Rotation paths and how fast each direction turns (deg/step)
Each turn is a multiple of 5 degrees from 10 to 175, or 0.
Each row of a path follows its step; steps can be skipped.
path 1
step 5: [-13.5  13.1   4.3  13.0  10.2 -19.1 -11.8  -2.8  -8.3  -1.7   6.5   3.8
  16.2  18.5   1.2   8.5   2.0  -8.0  -7.4  12.1 -14.0   9.3  23.0  -7.8
 -38.5 -19.6  10.5  22.2  13.0  -2.0   3.5  -8.4 -29.1 -13.4  -2.9 -10.5
 -13.3  19.1  10.1   8.5   4.9  -9.5  -3.8  -1.6 -19.7  17.9  -5.8  10.2
  15.4  13.3 -17.7  -0.5  11.5   1.6  10.7  -2.4  -4.1   1.9  -9.6  28.6
  18.5 -10.7 -11.9 -17.6   7.5  14.6   4.8   6.1  -4.0 -14.5 -26.7  17.4
  -7.9  11.1 -22.1  -5.0  29.7   0.0  -4.9  18.9 -15.7]
step 6: [-16.2  -7.8 -20.9 -16.3   4.7   8.9  13.3  -9.1  26.5 -10.0   0.6  -5.6
   8.6  -6.9  18.2   2.5  16.0  -6.2 -20.7   1.5   4.5  22.1  -7.3   0.4
   6.6  -6.8   3.9 -17.1 -26.8 -10.8 -16.6 -15.5   4.1  -1.1  -6.8  19.9
  -0.3 -10.2  -4.9 -17.6   9.3   9.1  11.3   5.4 -32.8  -9.1   9.0  21.0
   2.9  -5.9 -15.6  15.6  -4.8  21.9  -0.3  -7.3  -5.7   1.8  -3.6  25.8
   3.4  -5.9  -4.3 -27.1  11.7  13.5  16.0   7.5 -25.4 -14.1 -33.5   6.3
 -14.3   2.7 -20.2  14.9   8.2  -5.8  -9.3  12.7   9.9]
step 7: [-29.7  -5.9   2.9 -14.4 -21.2   9.7   6.7  18.3  21.0 -13.0  20.0  -7.8
   2.1  15.8 -15.6 -15.2 -30.6   5.8  19.3  -4.3   7.1   3.9  -5.8  -6.1
 -13.9  15.0  -8.5 -17.2  -8.6  -3.8   6.5   8.0 -16.1 -11.5  -0.4  -5.0
 -14.3 -26.1   2.5   6.0  -4.5  10.4  20.5  -9.9  -1.2 -11.2 -16.4 -10.3
   9.1   0.3 -17.8  14.4  -2.2   5.5   4.6  13.8  15.4   1.9   2.6  16.1
 -13.7   9.4 -12.3   9.7   1.3   0.5  20.9 -19.0  12.4 -15.6 -26.2  16.4
 -33.5  14.7   3.9   2.8  21.6  -7.9 -14.8  16.6   6.4]
step 15: [ 22.0  -3.1 -17.9   9.0   2.3  -5.8  27.8 -11.8  -7.1  -4.3  -8.8 -10.5
 -13.0   6.4 -14.5  -8.0  -2.5  -5.1  -6.6  11.0   6.3  21.4  -2.3 -15.8
  -2.4  12.7   5.8   6.8 -12.6   6.8 -10.3  -1.8 -14.6 -11.6  -3.0   6.4
 -20.5   2.0   6.9  -6.6  14.7 -10.1  24.3 -11.1 -10.0   2.6 -19.6  -4.0
   0.7 -11.8  -9.1  13.3  -5.4  -8.0  10.9  16.4  -1.5  -6.6 -13.9   9.9
  -0.1  -2.8 -17.7  -8.5  21.0  -4.9  -4.0   3.9 -13.0 -41.1 -21.1  -9.6
 -25.2  -2.3  21.6  -9.3  28.1  -8.8  32.2  30.3 -14.3]
step 19: [-12.4  11.9  -8.8  -4.4 -13.8  -9.9  20.1   1.0   5.3 -38.6   7.2 -30.4
 -10.2 -33.1  -6.6  -3.1 -25.7 -13.8 -15.2   2.0 -10.8  14.3  -9.5  15.8
  17.6  17.7 -11.1 -11.4  20.9  17.3  -3.8 -10.5 -13.0 -24.1  13.6  -2.7
  -9.1   0.3  -7.3 -12.0   6.2 -10.5   7.9  -3.0   4.6  -7.9  -6.0   5.6
  -7.0  10.6   7.6 -12.1  -1.0  12.1  18.0  19.2   6.9  30.1  -7.1  12.0
  -5.0   3.7 -18.1  25.4   8.3  10.1  21.7  -7.5  15.7 -15.9  -9.3   1.9
  -2.9  -7.8   9.8  -9.1 -12.6  -7.6  -9.1   3.7 -12.0]
step 23: [-19.8 -16.7  -1.1   8.3 -25.6   8.9  11.0 -20.7  26.2  12.3  -6.3 -20.1
 -14.6   9.9  19.4   0.1 -22.9  -8.2  -7.9  24.8   1.6  -1.1  15.0  10.7
  11.3   1.4  -8.5 -19.2 -22.5  13.4  -3.4 -19.1 -30.0  -5.2  14.8 -14.0
 -15.8  -8.3 -14.3 -10.9 -13.8 -17.2  -8.0  -1.6 -13.9  10.1 -14.5  11.2
  -4.6  -4.2  18.3  41.0 -13.4  -9.9   3.4   3.0 -18.2 -10.7   4.1  -6.1
   7.1   6.6 -13.7  -1.3   4.8 -13.7  27.7   7.0  -6.2 -11.5  -7.1  -8.3
 -10.5  -2.4  -0.2  -1.6   2.9  -7.5  -3.8  -3.0 -10.9]
step 28: [-10.3  -2.8 -14.2  -8.8  -5.9  -6.7   3.1   0.9  49.1 -24.1   5.3  -6.2
   6.1 -12.3  14.7   8.4   2.2 -11.5   5.5   2.7   2.0   3.6  14.4  13.9
 -21.6  14.6   3.8  -8.1  -7.1   9.7  -5.9   0.9  11.0  -6.5   8.4  -7.5
 -20.6   0.2  14.4  22.8  -8.2  -0.5  16.3  -7.2  -0.1  12.8  -8.5   5.7
   0.3  17.7  -5.2   9.6  19.4 -13.4   7.7  -3.2 -20.5  10.3  -6.7  20.3
   5.8 -21.3 -18.3  -3.4  13.8   2.2  20.1  -1.3  26.9 -24.1 -20.6   6.8
  18.4  14.4  -0.6  24.0 -17.2  33.5   1.5   0.0  -4.6]
Directions:
[ 3.4  2.8 -1.9 -1.1  0.3  5.5 -4.4  2.9 -3.0 -0.9 -1.5  5.0  2.0  2.4
 -2.4  2.3 -4.4 -4.7 -4.6 -0.6 -0.4 -3.4  0.0 -0.3  2.7 -4.2 -0.4  3.5
 -2.7  0.0  3.5 -0.8 -1.8 -5.9  1.8 -1.9  1.6  5.6  0.1 -2.4 -0.4  0.2
 -3.9  1.1 -4.0 -1.4 -6.2 -2.0  2.5  0.2  2.1  0.1  0.5  5.7  4.8  0.3
  0.6  0.8  1.6  3.3 -0.7 -2.2 -3.5  1.5  2.0 -1.2 -3.3  0.1  2.4  3.3
  4.7  0.1 -5.4  4.8 -2.8 -2.0 -0.6  1.7 -1.3 -0.2 -4.7] : 135
[-0.1  3.3  4.2 -0.5 -3.2  2.6  0.0 -0.1  0.9 -3.7 -1.1 -0.7  0.1 -1.2
  2.9  0.2 -2.9 10.7 -1.9 -0.7 -3.7  1.9 -2.6 -3.1  3.0  3.5  0.5  0.9
  2.7  3.9  0.1  0.4  3.2 -2.7  1.4  3.5 -0.6  3.4 -1.9 -1.8 -5.5  2.7
  1.1  2.1  1.8 -2.7  1.6 -1.7  0.5 -1.1  6.5  2.6 -3.5  2.4  0.1 -0.2
  3.5 -3.4 -1.6 -1.1 -3.3 -4.3 -2.4 -0.9 -5.6 -2.2  0.9 -5.5  4.3  0.5
 -4.4  1.9 -1.9 -4.9 -0.6 -4.4  1.6  1.7 -1.4 -1.1  0.2] : 65
[ -1.8   3.2  -1.2   5.0   2.0  -1.5  -1.9   0.5  -6.1  -3.9  -0.1  -5.9
   3.4  -0.1   1.8  -5.7   0.8  -3.1   3.7   3.2  -2.7   0.2  -2.5   1.7
  -1.0   1.9   0.2  -1.0   2.5  -2.5  -1.4  -0.1  -0.8  -5.5   0.0   2.3
  -0.5   0.5  -4.7  -3.1   0.7  -4.5  -1.2  -2.4  -1.6   3.4  -1.2   0.0
  -1.2   0.3   0.1   1.0   2.0   2.2   1.0   2.4  -4.2  -8.1  -2.6  -2.8
   0.3  -3.8  -0.4  -0.5  -1.6   0.1   2.1  -0.7  -1.6  -1.2   1.6  -0.1
   0.7   2.1  -2.1   0.5   1.7  -6.8   2.0 -10.2  -2.0] : 100
[-0.3 -2.2  2.6 -0.5 -1.6 -2.2 -3.2  2.9 -3.1  0.3  4.9  7.3  0.7 -3.3
 -6.0 -5.4  3.0  1.4  1.9  6.6 -2.3 -1.2  1.8 -6.2 -4.7 -0.2  1.1 -3.0
 -1.8  1.9 -2.8 -4.1  3.1  3.2 -0.5  0.6 -1.3 -0.7  1.3  2.0  3.8  5.4
  3.3  0.0 -5.1  0.4  0.2  3.9 -0.2 -1.5  2.9  0.7  1.0  3.8  0.1 -1.4
 -2.6 -0.7 -1.0  4.8  2.6 -0.1  1.2 -0.8 -3.8  0.0  1.1  0.6  3.3  5.8
 -1.0  2.4 -3.4 -0.8 -0.6  4.0  0.4 -2.5 -3.2 -1.3 -1.2] : 10
[-1.7  1.2  5.1 -0.7  2.6 -0.9 -0.3 -0.5  3.6 -2.7 -0.4 -1.8  2.7 -2.5
  0.0  1.3 -2.9 -3.1  2.4  0.1  0.0 -0.8  4.8 -0.6 -2.8 -2.1  2.2 -1.4
 -4.0 -1.6  1.0  1.9  1.6 -3.0  1.4  4.3 -1.5  2.3  4.4  1.0  1.9  6.2
  3.1 -4.3  7.8  2.1  2.4  1.8 -0.6  1.6  0.3  2.0  2.6 -2.7  0.9  0.3
  3.0 -3.4  3.9 -1.1  2.6  1.4 -4.1  3.2  0.5  0.1 -7.2 -4.2  4.4 -0.1
  0.7  0.5  3.0  4.1 -0.9 -0.5  6.4 -5.1  2.4  3.6 -3.9] : 170
[-4.1 -2.2 -0.9  1.9  0.2 -1.2 -3.2  1.6  0.5  1.7  1.2  0.1 -1.6 -0.2
 -4.0  1.3 -3.0  1.8  0.4 -3.4  4.7 -3.5 -2.7  2.8  5.7 -0.2 -0.5 -0.5
 -3.5  7.4 -1.1 -1.1  3.5 -4.2  2.9  2.5 -0.5  0.0  1.7 -0.8  1.8 -1.5
 -2.4 -2.1  5.1 -0.1  1.3  3.0 -1.3 -1.5 -6.7 -1.7  0.0  0.7  2.9  2.5
 -2.1 -0.3  5.2  2.9 -0.1 -0.9 -0.2 -3.3 -2.5  0.6  5.0 -3.7  4.8 -5.3
  3.6 -0.6 -2.3 -2.9 -1.2  4.0 -4.6 -5.1 -4.0 -0.2  4.2] : 115
[-4.7 -2.7 -2.6 -3.2  2.9  1.0 -0.6 -0.5  2.1 -2.1  1.2 -3.4 -2.8  0.4
  1.6 -1.9  3.4  3.2 -1.4 -4.0 -4.0 -2.7 -1.9 -1.2  1.2 -0.7  1.0 -1.0
  0.1 -3.2  3.4 -0.4  2.6 -2.2 -2.4 -0.4  0.0 -3.2  2.0  3.2  7.9  2.4
  1.4  2.0 -4.1 -1.6 -4.0  0.2  9.4  4.8 -0.5 -1.7  1.4 -0.6 -2.3  4.1
  1.1  2.6 -0.4  2.3 -6.2 -5.0  1.0 -3.2 -3.1  1.1 -0.7  3.3  5.3 -5.3
 -1.2  0.5  0.7  3.1 -1.2 -1.2  2.2 -1.8  3.8 -0.1 -0.8] : 35
path 2
step 0: [ -5.7   9.2  29.5  -4.3 -15.2 -36.0  14.8   8.4  -9.1   3.8   8.8   2.5
   7.4  -8.6  -5.7 -19.0  -5.4   6.0  -5.3 -11.2  18.5  -5.2   2.2 -29.6
   7.7 -21.7  26.9 -12.3 -25.9   2.5  -5.1  -0.9   5.4   8.8   3.4  -4.7
  11.0  22.2   3.0 -14.7  -6.8  -7.7 -14.2  21.1 -22.2 -10.9 -11.0  10.3
   3.0 -16.7 -13.7 -11.2   9.7  18.2   2.2  -3.3  13.6  -4.6  -5.5 -14.5
  -2.9   9.2   2.3   4.6   1.1  -9.5   3.7  -4.4  -5.1   1.1  -1.0   2.7
 -31.4 -32.8  -1.9 -30.1  -3.0   3.6   8.6  -6.7   0.3]
step 8: [ -6.4  17.9  -6.2  12.3  21.3 -37.0   9.7  18.9   0.1  18.2  -6.1 -11.3
  -7.9  -1.5  26.1   4.7 -10.0  11.0   6.6 -10.3  -8.1  -7.1  -0.9 -20.8
  -4.5  -0.3  25.8  10.3 -14.2  -6.6  12.0 -17.4  15.9   5.0   7.7  12.3
   5.6   6.8 -15.0  11.9   6.4   7.4  -1.4  16.1 -20.2  18.8  -4.7 -11.6
  -3.3 -15.6   7.1 -26.3  -3.2  -8.4  10.9  -5.1  -8.0  15.3   4.3  14.3
  24.8  -6.0  22.7 -12.3  -6.3   1.3  -3.6   0.9  -2.8  24.4   8.9 -23.8
   3.5  -4.0   6.4  -1.9  -3.6   5.4 -17.5  29.3 -21.2]
step 11: [ -1.5 -13.0  18.5 -17.6  -5.8 -15.9  21.0  -0.8  -4.4 -14.1   6.4  -2.4
 -10.2 -16.5  19.1   3.0 -16.2   0.5  -5.5 -10.9 -13.7 -36.9  -1.3 -24.7
  21.8 -15.0  13.2   0.3   1.9  -4.2   3.1 -16.1 -12.7  18.6 -20.2   0.8
 -14.5  14.7  11.8  -7.1  -1.8  -0.5 -15.1  10.4 -12.5 -11.4  20.3 -22.4
  20.3 -22.1  15.9 -12.5  -3.2  -4.6  14.2   8.2  12.8   7.3   0.7  -8.8
  17.6 -13.1  -2.0  -9.8 -12.5 -20.1  -6.9   2.4  -2.8   4.9  -2.0   1.2
 -12.4   9.8  11.2   9.1  12.9   6.5 -13.4 -21.7  28.4]
step 14: [  2.2   0.9   1.4   7.2  10.0 -26.6   1.8  -7.0  14.4  -1.1  -4.7 -24.4
  -5.9   9.1   5.2  20.3   0.4   5.3   8.1 -14.8 -12.8 -21.9   1.3 -11.9
  -3.8 -21.2 -11.6 -20.4 -11.3  -3.7   1.2 -12.5  16.2   5.0   3.6  -8.0
   4.1  26.5  27.5  -3.6   3.1  -9.4  28.2 -31.7  -9.3 -39.4  19.2   8.9
  10.3  -9.3   4.5   4.0  -2.6  -6.1  -2.8  -3.1 -14.6  -1.2  16.9 -11.1
   7.9   1.8   9.8 -31.1   2.3   4.4  -9.0  13.5   1.9  19.3 -11.2   2.0
  18.0 -13.6   1.3   0.4  15.5  -5.2  -9.6   9.5 -19.5]
step 16: [ 24.7  11.2  -9.7  13.0 -10.9 -27.7  16.3   1.5  21.0  11.4  -0.4 -28.7
  -5.8  -0.6   4.1  22.2   2.7   9.5  -4.4  11.0   7.9   2.5   5.5 -21.4
   2.2 -22.7   7.4 -22.9  -5.7  -4.4  -0.5  23.6  10.2  19.9   0.2 -33.1
  26.6  22.6   9.7  -1.8  -9.3   2.8 -14.4   2.1   5.1  -1.3 -13.9  12.5
  10.1   3.1   6.2 -27.1  -2.7  -2.0 -20.8   7.7   7.7 -12.2   2.0 -24.2
   7.2   7.4  -1.9  -7.2  17.0  -2.2 -17.1  -8.4  -9.8  14.6  17.2  -4.1
 -17.8   7.1  -1.7  -4.2   6.3 -13.9 -14.3  -8.2 -14.7]
step 27: [ -3.7  -3.1  18.0 -12.6  -2.4 -12.4  33.5 -17.1  -9.2   1.9  -2.6  -7.7
  -2.0  -1.4 -15.7 -19.9   1.1  14.4  -1.7   0.1  29.0  -1.7  19.4   0.8
   6.6 -36.3  -5.5  14.9  -9.6   7.2  -0.9 -11.4  18.9  37.1  -6.8  -8.8
  -2.2  25.6   1.0  22.3  -4.2   9.7 -15.9   8.8   3.9   7.0   7.6 -16.6
  -4.3 -16.9   2.0 -13.3 -16.4   7.3 -17.6 -13.1  11.6   4.4  -1.3 -27.1
  19.5   3.7  11.7  -2.7  -7.9   4.4 -19.1   1.9 -22.7   3.4   2.5 -15.0
   0.6 -10.0  21.5  -8.9   3.6  -8.5  -6.2  -5.2  14.3]
step 28: [ -6.7   1.0   9.7  12.9  12.0   1.0  -5.5  -4.4 -19.6  -4.8   2.7 -19.1
  -8.0  -3.6   5.0 -18.6  -0.9   1.6  13.5  -9.0  13.3  22.2  17.8 -19.1
  13.3 -26.5  12.5   6.7  -4.8 -15.8  -9.5  -2.3 -13.7  13.1 -17.9 -11.7
   7.9  18.6 -15.5 -15.4 -18.2 -14.3  -0.9  -3.2   3.4   2.2  28.5  -8.8
  -0.5 -31.8   5.5  -0.7  -6.6  19.2  26.2 -18.1  16.0  11.3  -3.6 -43.9
  -5.8  -4.9  -9.5   9.2 -14.4  -3.6  -6.0   2.5 -17.4 -14.3  -0.8   0.0
  -7.3   9.2  -6.3 -10.4  11.3  -9.0   3.0 -21.6 -13.7]
Directions:
[ 0.8  0.2 -1.4 -3.1  1.1 -0.4  0.8 -8.1 -4.7  0.2 -0.4  0.0  0.7 -0.2
  3.4  1.6 -1.1 -0.8 -0.7  3.9 -2.8  5.2  3.4 -1.6 -0.5 -1.9 -3.9 -4.9
  1.1 -3.0  1.7  5.3  0.1  0.1  0.9 -1.0 -0.7 -2.2  2.2 -0.3 -3.7  2.6
 -3.8 -3.1 -3.2 -1.7  0.4 -8.3 -1.8  0.7 -4.7  0.3 -0.7 -1.3 -4.8 -4.3
  0.6 -0.1  4.2 -1.4 -1.8 -5.1  2.0  0.8 -0.1  4.3  3.2 -2.1 -0.3 -0.4
 -2.6  1.1  2.2  2.3  6.0 -1.3 -4.7 -1.1 -1.0 -4.2 -4.6] : 10
[-2.1  2.7 -2.1 -3.7 -5.4  1.8 -2.2 -0.2 -5.5  0.0 -5.1 -7.2 -5.3 -1.2
 -0.4  0.9 -1.6  2.3  0.3  0.8  0.0  1.4 -0.3  4.4 -0.9  2.7  1.6  2.8
  5.3  3.4 -1.7  1.5 -2.3  1.5  3.2  2.1 -0.8  1.9 -4.2 -0.5  0.9 -5.1
  0.9 -1.9 -2.7  1.6 -4.3 -2.1  2.9 -3.3 -1.5  1.6 -1.3  0.1  0.5  0.6
 -3.9 -3.3 -2.5 -4.7 -3.0  5.0  7.8 -1.6  1.2 -3.3  0.6  2.9  3.4 -4.3
 -2.8  0.9  0.4 -2.3  3.7 -3.1  1.7 -0.9  0.6 -0.8 -0.6] : 140
[-1.2  1.7 -1.1  3.0 -1.2  1.2 -4.1 -0.3 -1.8  3.0  1.2 -3.8  3.2  1.8
  7.8 -5.6  0.3 -1.6  0.5  2.6 -2.6 -4.6  4.6 -1.8  0.3  3.3 -1.1  2.8
  2.3 -1.1 -0.5  2.5 -0.8 -2.7 -0.5  7.0  2.3  0.1 -2.3  5.5  0.3  2.2
 -5.3 -3.5 -2.9  1.2  1.4  3.4  0.3  0.5 -1.3 -0.5 -2.6  3.9  1.7 -3.1
 -3.3  2.1 -2.3  2.1 -2.7 -1.8 -1.7 -0.8  0.1  5.7 -4.4  5.4  0.6  4.2
 -0.9 -2.6 -4.0  1.8 -2.0 -1.9  2.2  2.7  0.3 -3.7  4.1] : 160
[ 1.8  1.0  9.3  1.9 -1.2  3.1  0.7  0.3  0.5 -2.0 -1.7  2.1 -1.0  3.1
  3.3  3.3 -4.2 -0.7  0.6  1.9 -2.0  2.1  1.4 -0.6 -4.8 -1.5  0.9  2.0
 -0.5  4.4 -5.3  0.8 -3.4  2.7  1.4  1.0  3.0 -0.4  0.6  3.4  3.5 -4.9
 -1.9  2.9  1.9 -2.8  2.0  1.5 -4.3  0.2  0.4 -6.5 -0.1 -5.4  0.0  6.5
 -1.9  2.3 -1.8 -0.7  3.2 -4.0 -0.7 -2.3  4.5  4.2  1.7 -2.4 -0.3 -1.6
 -0.9 -1.3  1.9 -3.5  2.8  0.8  1.8  0.0  2.6 -6.9  0.7] : 155
[ 1.1  4.6  2.9 -1.5 -1.8 -4.4  0.0 -3.2  8.5 -3.7 -3.0  2.7  2.9 -0.3
 -1.4 -5.7  0.1 -3.7  0.0 -1.2 -0.3  0.6  0.2 -3.9 -0.1 -1.1  5.5  2.7
  2.9  1.0  2.0  3.8  0.5  0.0  1.5  2.0 -2.1  1.2  0.5  0.4  6.6 -1.6
 -1.4 -4.6  1.7  1.1 -1.9 -5.4  1.7 -0.9 -3.1 -4.4 -2.5  1.0 -1.7  5.5
  0.0 -3.7  2.8  1.7  0.4  4.1 -0.2 -3.2 -0.6 -4.3  0.3  2.6 -3.8  4.9
  0.8 -1.2  0.4  3.2 -0.4 -2.5 -6.3 -0.7 -2.6 -0.4  0.0] : 135
[ 0.8  4.1 -0.1 -2.8  0.1  0.7  5.2 -3.9 -2.2 -0.9 -3.0 -1.0 -2.0  2.9
  0.0  4.4  6.6  5.7  1.1  5.8  1.9 -6.9  0.6  1.0 -4.0  2.4  3.5  3.5
  0.8 -2.6 -0.4  0.5  3.6  1.5  1.3 -2.1 -1.2 -2.7 -4.3 -1.0 -1.5  1.7
 -6.3  0.7  4.1  3.8 -0.7  3.9  1.1  3.5 -1.9 -1.0 -3.0  2.9 -0.1  2.0
  4.8  1.8 -3.7  3.1  3.2  1.8  1.0  3.2  1.2  0.6 -1.2 -2.6  2.0  2.8
  4.0 -0.9  4.6  1.4  1.5  2.5 -1.7 -1.5 -3.1 -1.3 -2.3] : 100
[-1.4 -0.1  3.8 -1.2  1.3 -1.9 -2.6  2.5  1.2 -0.2 -2.9 -3.4  3.5  3.1
 -2.4 -4.9  5.9  3.0  3.3  2.3 -1.8  5.1  1.0 -2.4 -1.1  0.7 -0.1  0.5
  0.3  4.1  0.3  3.5 -1.7 -1.1  2.9 -5.5  2.4  1.8  3.4 -1.4 -3.6  0.6
 -2.0  1.3 -2.2  6.4 -0.5  0.2 -1.1  1.7  7.4  2.7  3.0 -0.2  4.8 -2.0
  0.9  2.8  4.1  0.2  2.3  5.3  2.5 -0.5 -3.3  1.1  1.2  0.1  0.5  0.1
  0.4  3.3  0.3 -1.5  0.3  2.7 -3.9  6.9  3.5 -6.0  1.1] : 115
